One turn moves each row of this set onto another row. After a few examples, where does it send each row asked below?
k599: [ 10  18  48  -3  50   9   5  14  10   4  -7  -9 -30 -22  -7 -43 -32  12
  18  16 -18  -6  37  20 -10  21  15   3 -42  38  14  47  -2 -54  14 -14
  24 -10  -4 -18 -11 -23]
k18: [-11   8  26  14   8  11  25 -15 -30   3 -34 -23 -23  -8  14 -40  13 -20
  20  -2 -31  16  47  15  -6 -37  19 -11  -7  38  16  23 -19   0  20  29
   5 -44 -38  30  -8  -3]
k523: [ -8   9  41   3  29   3  -7 -51  -2   5  16 -10   9 -15  20  -6  22   8
  -1  44   6  25 -38  13  35  31   7  40 -61  12  20  -2   0 -53   7 -31
 -22  32  -7 -19  -5  -8]
k724: [-18  -5  35  13   2 -11  12 -52  -3 -14 -26 -38 -22  58   2   9  -1  -1
  22  44 -52  21 -17  22  29  20  12  12 -16 -17  10  -8   5  -2 -22  -6
  22   3  28  -8  21  -8]
k34: [-22 -15  25  11  -5 -52  22 -31 -32  22  -4 -35   4 -12  12 -19  53  -4
  33  22 -13   8 -21 -38  20 -47  15   1 -12  -7   7 -11  14 -24   4  -2
 -70  16 -13 -28  -6  33]
k325: [-15   3  34  11   5  11  21  -9 -25   8 -31 -21 -19 -17   8 -38  15 -20
  24  -1 -35  11  42  12   0 -30  18 -10  -3  43  13  24 -13   5  19  29
  11 -51 -34  30  -1  -7]
k367: [ -1   9  11  52  10 -39  -6  17 -45  -3  -4 -53 -27  -3  22 -38  26   6
 -33  -5 -17  17   6 -24   3  27  22  -5  12 -18  -4   1  -9   3  24  10
 -20 -21 -38 -33  17   4]
k47: [  1 -33  11 -10  36  -4 -17  -4  31  16 -23 -21  -5   4  48 -33  28  -2
  22  60 -25 -23 -27  23  37  20  -3   5 -24  14  29  16  -2 -13   6  19
   7  25   7 -43 -31 -11]
k988: [ -2  10  32  54  -4 -33   3  11 -45 -15 -32 -36 -24  20  35 -52  12  16
  -4  -1 -10  21  -8 -14  27  -2  -2  -5  19 -26 -17  20 -22   4  -2  15
 -26  -7 -32   7  17  -5]
k241: [-13  -2  46  31   0 -22  38 -29 -13 -15 -47   4 -18  21  37 -51  11   7
  38  20   0   6 -18  17  54 -22  -4  -1 -17  12  -6  37 -24 -26 -17   0
 -22  26  -2  44 -12   6]
k364: [-30  12  -2  37  40 -18  -3  34  14  43 -24 -15  -2   4  21 -26  29  23
  -6   3  31   9   5  23 -12  29  13  10  -6 -13  24  11  15 -36  49 -16
  42  23 -32 -19 -35 -13]
k153: [-27   7   0  17  27  -2   2  12 -10  24  26 -33 -13 -23  21  16  10   6
 -31   1 -10   8  28 -25 -28  26  42  18 -22  -9  13  -3  23 -19  58 -11
   0 -18 -11 -22   6  30]
k196: [  6  11  47   0  33  18  24 -10  22  -9 -27  -5 -35  11  12 -17 -39  10
  16  27 -44   3  16  35   8  18  14   6 -37  22   7  25  -3 -30   0 -16
  48 -10  21  14   1 -25]
k370: [-30 -26   4   7  22  -8  20  13  48  23 -18   5 -20   9  39 -16  19  28
   3  10   7  13  24  44  13  15  14  11  -9  16  16   2  15  -3  51 -17
  33  16 -18  29 -32 -17]
k716: [-20 -38  20   4  35 -41  21  16  14  35 -53 -43  -1  37 -30 -21   2  -9
  20   8 -43  21 -10  12  41 -13  -8   8  -5  12  -8 -15  -3   6 -13  -4
   4   9 -21   6  -8 -29]
k380: [-28 -25  18  26  25 -50 -13 -45  15  34 -27 -26 -12  47   0   7   6  19
  19  25   4 -11 -16 -18  14  24  18  16 -14 -39 -14   7   8 -47   5 -36
 -11  10  21 -48 -27   2]
k361: [  8   0  30   8  32 -15   9   1 -10  22  -5  -6   9   9  12 -25  38 -22
  42  10 -49  29  35 -30   0  12  -1 -32 -11  -5   1 -42  39 -47 -20   5
 -20   0   5   7  12  29]
k344: [  3  10  21  27  17 -35 -17   6 -20 -24 -22   1 -43 -24  26 -35 -38  -2
  11  17   2   6 -33   0   5  36   0 -14 -12  -7  14  25 -12 -57  -4  -7
  -9  40 -19 -42  18 -22]
k625: [  8  22  30   9  41 -24  -5  21 -40  33  -2 -28  -4 -47  -9 -59  20   3
  23   1   7  -6  24 -17 -17 -14  21  -2 -31  24  20  34  10 -64  11  -7
 -26  -1 -27 -47 -20  10]
k832: [ -9 -15  23   6   7 -33  42  59 -20  14   1 -33 -14  -5   6 -32  37  17
  14  15 -25  19  10  23   0 -29  24 -15  -3   4  42  -6  37  17  39   2
  -5  37 -19   5   6  29]
k26: [  3  15  36  15  17   2  12 -48  -3   0  16  -5  -1 -12  19 -19  29  11
 -25  42  17  49 -44  23  11  12  21  38 -43  20  29   0   0 -17  26 -18
 -23  21 -13   7 -21 -18]
k583: [  5  13  20  41  10 -32 -12   6  -9 -19 -22   1 -48 -21  24 -35 -36   5
   9  23   4   5 -36  -2   5  33   2 -16 -11 -11  22  25  -9 -55  -3  -5
  -8  37 -23 -45  21 -19]
k105: [-20 -23  25   8  -5 -50  19 -31 -35  28  -1 -36   5  -4   6  -8  52  -9
  39  21 -20   9 -14 -34  23 -43  14   1 -16  -7  12 -14   9 -25   4  -1
 -66  25 -15 -22  -5  34]
k813: [-30 -19  17  26  23 -53 -11 -42  16  25 -24 -25 -11  43   5   6   6  14
  26  21  12 -16  -7 -24  11  32  17  11 -11 -34 -17   6   3 -52   7 -39
  -4  11  19 -52 -25   0]
k223: [ 14  23  39   0  51   8   2  21 -12  18  -4 -10 -21 -34  -9 -47 -18   3
  19  10  -9   0  42   9  -3  26  11  -3 -35  38  12  51  -4 -61  10 -22
  -1 -12 -12 -27 -24 -14]
k824: [-38   8  19  36  -6 -43  24  -1 -26  -3 -20 -20 -53  -8 -12 -12 -29  28
  -8  -2  27   8 -26  17 -11  -5  39  29 -14  -2  20  45 -12 -22  26 -41
  -3  20 -31 -17   0 -17]
k373: [-27 -49  22   0 -14 -38  36 -47  -3  17  -3 -20  -4  10  25  -2  45   8
  32  25 -26  10 -11 -16  33 -45  12  10  -7   2   3 -22   2  -2  16  -5
 -47  21   5  15  -2  34]
k280: [-18  -6  38  -5   5  -2  29 -49  -2  22   2  19   1 -12  22  -6  30  11
  57  28  13 -13   3  22   5 -12  18   9 -50  20  34  24  33 -61  15 -20
   2  33  27  -5 -30  22]
k248: [ -2   3  29  58  -2 -35   4   6 -41 -14 -27 -39 -32  21  34 -57  18  16
  -4   1 -13  22 -10  -9  34  -1   7  -9  24 -18 -17  14 -33   0   0  16
 -26  -7 -31  15  15   1]
k814: [-29  -2  32  -9  13  -3  24 -51   6  21   0  15   4 -12  28  -9  30  13
  53  31  20  -4  -5  24  -3 -13  21  12 -44  16  32  22  40 -61  18 -15
  -1  34  25 -11 -30  24]
k905: [-31 -10  13  20  22 -11  -6 -23 -11  23 -57 -36 -10  11  13 -17  -2 -15
  50  -7 -35 -35  51 -12  21 -10  -3 -11   2   1 -19  20 -12 -45  -2  18
  25 -38  -8 -19   1  -2]
k352: [-33  -3   2   5  33  10  16 -17   8  39   5 -15 -11  -7   5  28  -7 -10
 -21  11 -10   8  30 -16  -7  21  48  28 -40  13  16   3  19 -32  56 -20
   5 -23  -1   7  -8  35]
k589: [-16  -4  31  -6  16 -16   2 -31   1  19  24 -17  -5 -18  14  -3  47  15
  48  33  12  -9   4  10 -20  -4  27   7 -34   2  40   1  51 -63  25 -24
   1  34  16 -58 -25   9]
k673: [ -5  11  33  52   4 -20  19  -5 -43 -16 -41 -27 -27  25  30 -66  13  23
   9  12  -3  25 -15  -5  36  -9  -2 -11   7 -14 -22  21 -23  -3  -9  13
 -28   4 -22  30  10  -8]
k808: [-46   4  30   7  16 -26  44 -17 -13  38   1 -41   3  20 -25  26  30  29
  26 -16  -1  11  29   4   9 -32  32  29 -20   4 -22  -2  19 -17  53 -28
  16  -9  -1   5 -10  10]
k287: [-24  -3  17  12   6  19  12 -17 -32   8 -45 -22 -25  -3   9 -32   2 -20
  30   2 -40   0  56   3   5 -26  11 -22   3  26   6  29 -15 -16  13  25
  20 -47 -27  20  -3   0]
k558: [-16  13  13  37   7 -29   0   6 -26 -22 -22 -13 -52 -26  16 -25 -44   6
   8  21  16   9 -34   4  -4  30  11   2 -11  -6  19  35 -16 -35   4 -14
 -16  33 -23 -42  21 -27]
k98: [-15  10  30  18  12 -10  28 -14 -17  27  -4 -17   6  15   5 -31  51  -8
  28   5 -36  36  35 -21 -13  -9  24  -5  -3 -13  13 -29  48 -32 -15   2
 -41  -7   2  33   2  44]
k604: [-18 -17  34   0  33  -7  22 -26  10  41  -3 -32  22  17 -13  26  46  14
  41  -5 -16  -5  34  -7  27 -24  14  10 -31   9 -21 -11  21 -22  51 -12
  32 -12  16 -12 -15   2]
k374: [-25 -18  17 -12  32  -4  25  50 -18  18  -7 -39   1 -25  27 -27  22   8
  48   6 -42 -14  31  14  15 -21  -6  -6 -33   4  36  -2  36 -36  14  17
  17  42 -17  -3  17  25]
k320: [  7  26  42  -6  47  10   7   8   6  14  -7  -5 -33 -19  -8 -38 -33   8
  10  14 -17  -9  39  25   0  21  14  -6 -43  40  13  47  -7 -49   7 -15
  20 -16  -3 -15 -13 -21]
k665: [  0 -31  16   9  31 -44 -14  26  -1  29 -20 -57  -7  19 -22 -32  28   7
  18  20 -37   8 -12   5   5  -5  -7  -2  15 -19  11 -38   9  -7   0  -3
  -3  21 -30 -54   3 -37]
k35: [-30  13  28  34   3 -28   0 -40 -27 -12 -31 -49  -4  49  -7  14  23  -3
  29  27 -35  28 -35   3  13  23  16  15  -7 -39   1 -16  15 -16 -15  -6
   8  12  15 -31  28   3]
k595: [ 24   1  26  29  24 -12 -23   6  -2  -6 -22   9 -17 -13  37 -38  -7 -13
  17  29 -18   1   7 -15   8  40 -15 -35 -16 -12  16 -10  -2 -70 -23   9
  -3  25  -3 -40  21  -4]
k363: [ -7  20  42   9  -1   3  31 -14 -22  -8  -2 -16 -26 -22   9 -42  21  -5
  -7   7 -14  44   4  16  -4 -28  28  16 -15  48  27  10  -7  27  17   7
  -7 -19 -35  37 -11 -14]
k254: [-29 -28   5   6   3 -26   7 -12   3  16 -23 -37 -19   6  42 -56  29  -1
  -8  58 -12   2 -39  38  19   4  24  22  -3   8  54  35  -8   0  -9   0
 -28  32 -16 -22 -32   6]
k638: [-42  -2  29  12  12 -24  39 -22 -16  33  -6 -40  -7  19 -30  21  24  31
  19 -18  -2  16  27   5   8 -47  32  31 -20   5 -23  -2  13 -13  50 -26
  16 -12   4   7 -14   9]
k162: [-20 -14  21  33   6 -69  12 -22  13  27 -11 -18 -27  40  -5   5  23  31
   6  33  18  15 -39 -13   0  13  29  12   1 -27  -2  -6  21 -18  21 -43
 -23  22  19 -35 -30  10]

k523 goes to k35
k105 goes to k808
And these:
k325 goes to k599
k344 goes to k988
k287 goes to k223
k34 goes to k638
k595 goes to k367
k604 goes to k589
k724 goes to k361
k832 goes to k370
k824 goes to k241
k374 goes to k364

One turn moves each row of this set onto another row. After a few examples, where does it send each row asked below?
k173: [ 26 -14   9   2 -11 -38 -54 -13  13  11  -5  17  29  23 -23  -1  20  22
 -36   1 -12  -6 -25]
k617: [ 13  -6   9  13   3 -21 -56 -24  22  15 -17  13  30  27 -20  13  40  16
 -29   5 -11   3 -17]
k945: [ -5  15 -21 -24   8  24  47  20  17  12  18 -26 -20 -21  17  -8   3  -5
  25  31 -27 -12   3]
k772: [ 24 -12  10   4 -10 -29 -54 -37  16  11 -21  23  28  28 -13  -1  33  12
 -19  -9 -14 -17 -24]
k534: [  5  -9  -7 -20 -22   2  -7 -14 -23 -43 -34  20 -14   5  -5 -11  -5  38
  -5  61 -10  -9 -17]
k21: [  2  14 -13 -23  12  18  58  12   8  -5  21 -29 -18 -25  17  -8   0   0
  13  39 -22  -7   2]
k487: [  9  27 -19 -27   8  27  43  10  19  -3  14 -22 -14 -13  22 -17  -6   2
  22  35 -15 -26  14]
k340: [  8   7 -14 -11  12  22  54  14  20   2  11 -26 -23  -4  24 -18  -1  13
  28  43 -26 -16 -12]
k940: [ 18 -18  -7 -13 -37  -3   0 -16 -20 -35 -40   2 -33  13  -5   0 -14  36
   2  52 -31  -5 -10]
k239: [  5  16 -36   7  16  -7  10  -9  45  51  20 -16  -9   7  -9  19  20 -22
   6 -17  21  -8 -24]
k755: [-25 -16   6 -40   9  40   0 -31  -3  -6 -34   8  24   2 -27 -18  13  18
 -32   1 -11   4 -45]
k514: [-27 -20  32 -30  10   0 -13 -12  16  34 -20  -5 -15  12 -35  -2   6 -13
 -22  -9  -5 -34 -56]
k823: [ 24 -20 -16 -10 -28  13   6 -17 -22 -39 -39  16  -6  -6  -7  -2   8  35
  -7  58 -23 -21 -23]
k759: [ 21   9 -29  -7   3 -13   4  -9  39  49  20 -24   1  -5  -1  14  21 -39
  -5 -26  11  -6 -25]
k887: [ 11   5 -37   4   1  -7  10 -28  46  27  21 -26  -3   6   0  27  19 -26
 -18 -34  13  -1  -8]
k911: [  2 -16 -14  -6 -23  12  -2  -5 -20 -39 -32  12 -18  -6  -4 -14  -3  30
  -1  71 -19 -14 -17]
k650: [ 31  -1 -28  -6   7   1   3 -24  45  35   7 -24  -6   2   1  19  24 -16
  -7 -46   8  13 -32]
k659: [ 14 -19   9  14  -8 -32 -52 -26  15  -5 -24  26  34  24 -15  -2  23  18
 -23   4 -10 -12 -26]
k206: [ 12  20 -24  -3   8 -22   1 -10  28  28  24 -24 -10   0  -8  25  29 -34
  13 -32  13  -2 -23]
k414: [ 28 -16   8  12 -23 -26 -54 -40  18   0 -15  -1  23  35 -15  -1  23  10
 -26  -1 -19   2   2]
k584: [ -3 -10  -1 -27  10  29  26 -15  14 -24 -45 -24  21 -14 -19 -48   7 -13
  14  20   6  23 -13]
k856: [  8   7 -32  -6   4 -19  -4  -6  40  46  13 -13  10   2  -1  21  22 -30
   6 -35  10  -2 -28]
k636: [ 18 -21 -12 -11 -24  14 -18  -2 -13 -35 -44   5  -8  11   3  -5   7  36
  -4  67 -18   4 -29]
k995: [  8  22  -1 -33  12  33  43   8  27  14  18 -31 -30 -11   8   5 -14   0
  -1  32 -35  -1   3]
k686: [  2  12 -15 -24   6  14  62   6  24   1  15 -23 -32  -8  23   2 -16  17
   3  19 -28 -15   7]
k57: [ -1 -14  30 -17  14 -11  17   3  31  16 -32 -40 -17  -4 -26 -30   3 -43
  23   8   7 -14 -23]
k291: [ 28 -21  20  13 -17 -23 -36 -37  27  -1 -21   8  24  39 -15 -17  22  29
 -22  -1   5  -7  -9]
k115: [  4 -10   9  -3 -30  10  12 -23 -15 -35 -33   1 -30  12 -22   6  -5  25
   1  69 -10 -11 -10]

k414 goes to k887
k487 goes to k823
k584 goes to k755
And these:
k911 goes to k659
k772 goes to k759
k115 goes to k291
k239 goes to k340

One turn moves each row of this set onto another row. After a few examples, where does it send each row asked below?
k360: [ -4 -15  18  -3   4 -38   2   8  14 -11 -37  35 -36   7]
k875: [ -1 -17  47   8  18 -23   2  11  17   6 -32  23 -44   8]
k680: [  7 -24 -17  15 -32  -2  22   8  18  56  13  29   2  20]
k87: [  9 -25  -4  19 -27   4  22  11  19  63  16  25   1  21]
k698: [-12  -5  -9   3   4   0 -10  14   4 -11 -14 -47 -18 -35]
k738: [ -6 -22 -16  -7 -10  -1 -23 -13 -18 -34  26   3   2 -27]
k516: [ 34 -15 -23  36  -6  22 -18 -16   1  12  -4  24  30  28]
k101: [ -2 -24   7  -6 -12 -12 -25  21  11   3 -24 -13 -55  18]
k456: [  1 -23  41  12  21  23 -20  -5 -12   2  37 -13 -12 -26]
k177: [-13   3   9   9  21 -24  18  -1   7 -20 -25   0   1 -45]
k145: [ 37 -15  -1  43   4  34 -18 -10   4  27  -1  14  27  29]
k353: [  7 -22 -10  15 -28  -6  24   7  18  55  12  35   5  19]
k570: [ 35 -13   4  46  10  26 -11 -15   4  22  -4  28  30  25]
k688: [  1 -21  39   6   9  -6 -15  21  15  16 -24  -7 -58  14]
k967: [ 34 -14 -10  41   4  19 -10 -19   3  13  -8  34  37  25]
k450: [-10  -4  24  14  22   9  -2  16   8   3 -10 -43 -21 -35]
k799: [ -3 -17  46  13  30   4  -1 -17  -9  -9  27  24   4 -35]
k222: [ -5 -20  -6  -9 -14 -31 -15  14  12 -16 -34  14 -42  13]
k606: [ -3 -25   4   0  -3  23 -34  -2 -16 -11  38 -25 -13 -20]
k396: [ -7 -17   9   1  10 -12  -3 -21 -15 -34  21  34  11 -35]
k565: [  8 -23  -2  19 -24  -1  25   7  18  61  14  32   4  20]
k616: [-12   1  36  17  34  -7  14   4   9  -1 -17 -15  -9 -42]
k301: [ 34 -16 -18  38  -5  30 -23 -10   2  18  -1  12  28  31]
k2: [-15  -1 -18  -1   4 -20   3   6   4 -29 -20 -19  -5 -40]
k793: [  9 -24 -14  15 -31   2  18   9  18  58  16  22  -1  21]

k875 goes to k222
k793 goes to k565
And these:
k799 goes to k738
k145 goes to k967
k450 goes to k177

One turn moves each row of this set onto another row. After a few examples, where does it send each row asked below?
k858: [ 20  11 -22  -9  -1  26  -2   2  16 -56  30  13  30]
k674: [ 22   5 -26  -3   0  32   8   9   3 -68  14  11  41]
k19: [-39  25 -33  -1   0  -8   7 -18 -32 -10 -28  11   5]
k120: [ -3 -31 -24 -15  31  23   8  21   8  12  -2 -38  -7]
k43: [-31   4  11   9  -4  32  24  15   0   6  24 -21  55]
k983: [ -3   1  13  -7  18  50  -3 -30 -33  14  -3  22  40]
k60: [-43  22 -23   9  -8   4  16   2 -17 -18 -39   8 -19]
k921: [ -4   6  24  -3   4  40  -5 -20  -6  33  11  12   3]
k346: [ 26   3 -15   4 -16  25  16  28  22 -58  14  -5  10]
k252: [  0   3  38  10  -1  48   1   4  -7  19  -5 -22 -10]
k866: [ -7 -24 -28 -23  40  22  -6   2   5  18  11 -25   5]
k69: [ -5   4  21  -1  25  57 -10 -27 -38   3  -6   0  38]
k234: [  5  -8  32  18   1  56  17  14 -26   1 -31 -28   6]
k773: [ 25 -16 -13 -18  19  23   9  36 -11 -37 -34  24 -17]
k815: [ 27  -3 -16   8 -14  28  21  25  19 -58  15 -12  22]
k299: [  3  -7  23  11  16  62  11  -3 -46  -9 -30 -15  36]
k671: [ 26   0 -22   4  -9  31  20  24   7 -69   5  -3  29]
k496: [ 23 -14 -21 -23  29  27   3  21 -22 -43 -33  33   2]
k667: [-28  -1  10  14  -7  34  31  23  -4   0  15 -27  55]
k648: [  4  -5  32  11 -11  41  16   9  -4  26 -12 -10 -13]
k240: [ 18  -6 -20 -32  33  23 -10   7 -15 -33 -15  43   3]
k38: [-47  26 -28   0   2   5   5 -15 -24 -17 -30  20  -6]
k269: [ 22  10 -17  -3 -12  23   2  15  28 -49  30   5  12]
k898: [-36  18 -34   4  -2  -4  17  -8 -40 -18 -41   5   9]
k718: [ -8 -27 -36 -24  49  27  -3  -5 -12   5   2 -19  27]
k434: [ 22   2 -24  -4   1  29   6   2   9 -60  25   6  47]
k704: [-36  20 -25   6 -12 -10  16   2 -21  -7 -35  -2 -17]
k480: [  9 -17  25  16  -4  53  33  17 -29   3 -38 -12  10]
k742: [-39  26 -28   1  -6 -12   7 -11 -20  -3 -24   7 -10]
k475: [-42  18 -26   9  -3   8  21   1 -28 -27 -47  10  -8]
k329: [ -7  11  29  -2  14  48 -16 -21 -13  22  10  -3  11]
k532: [  1 -39 -29  -9  34  30  19  25 -10  -1 -21 -40   8]
k924: [-30   2  12  12 -10  33  29  20   0   5  20 -26  51]
k400: [ 24   4 -13   3 -13  23  10  17  30 -48  30  -7  15]
k846: [ 18  -2 -14 -29  26  18 -14  12   2 -22  -6  39 -18]
k749: [ -2 -36 -35 -16  46  32  10  10 -20  -5 -18 -28  30]
k950: [-30   0   9  12  -3  35  30  18  -8  -1  15 -24  63]
k989: [ 21   7 -19  -6  -5  24   1   2  23 -48  37   5  32]
k168: [-44  21 -29   3   2   9  13 -11 -32 -26 -41  17   2]
k985: [-32   4   8  10  -2  34  25  13  -6   3  22 -20  62]
k258: [ 22  -9 -10 -22  16  19  -2  30   4 -24 -18  26 -31]
k297: [-45  26 -23   3  -5   1   8  -6 -14 -13 -30  14 -19]
k925: [ 26  -4 -22   5  -6  32  19  16   6 -66  11  -5  42]
k754: [  3 -13  12   6  13  57  21  -9 -48  -4 -34   6  43]
k612: [-35  16 -29  10  -9  -5  23   3 -33 -17 -45  -3  -5]

k346 goes to k858
k496 goes to k258
k985 goes to k667
And these:
k120 goes to k718
k983 goes to k480
k704 goes to k19
k815 goes to k989
k60 goes to k38
k252 goes to k69

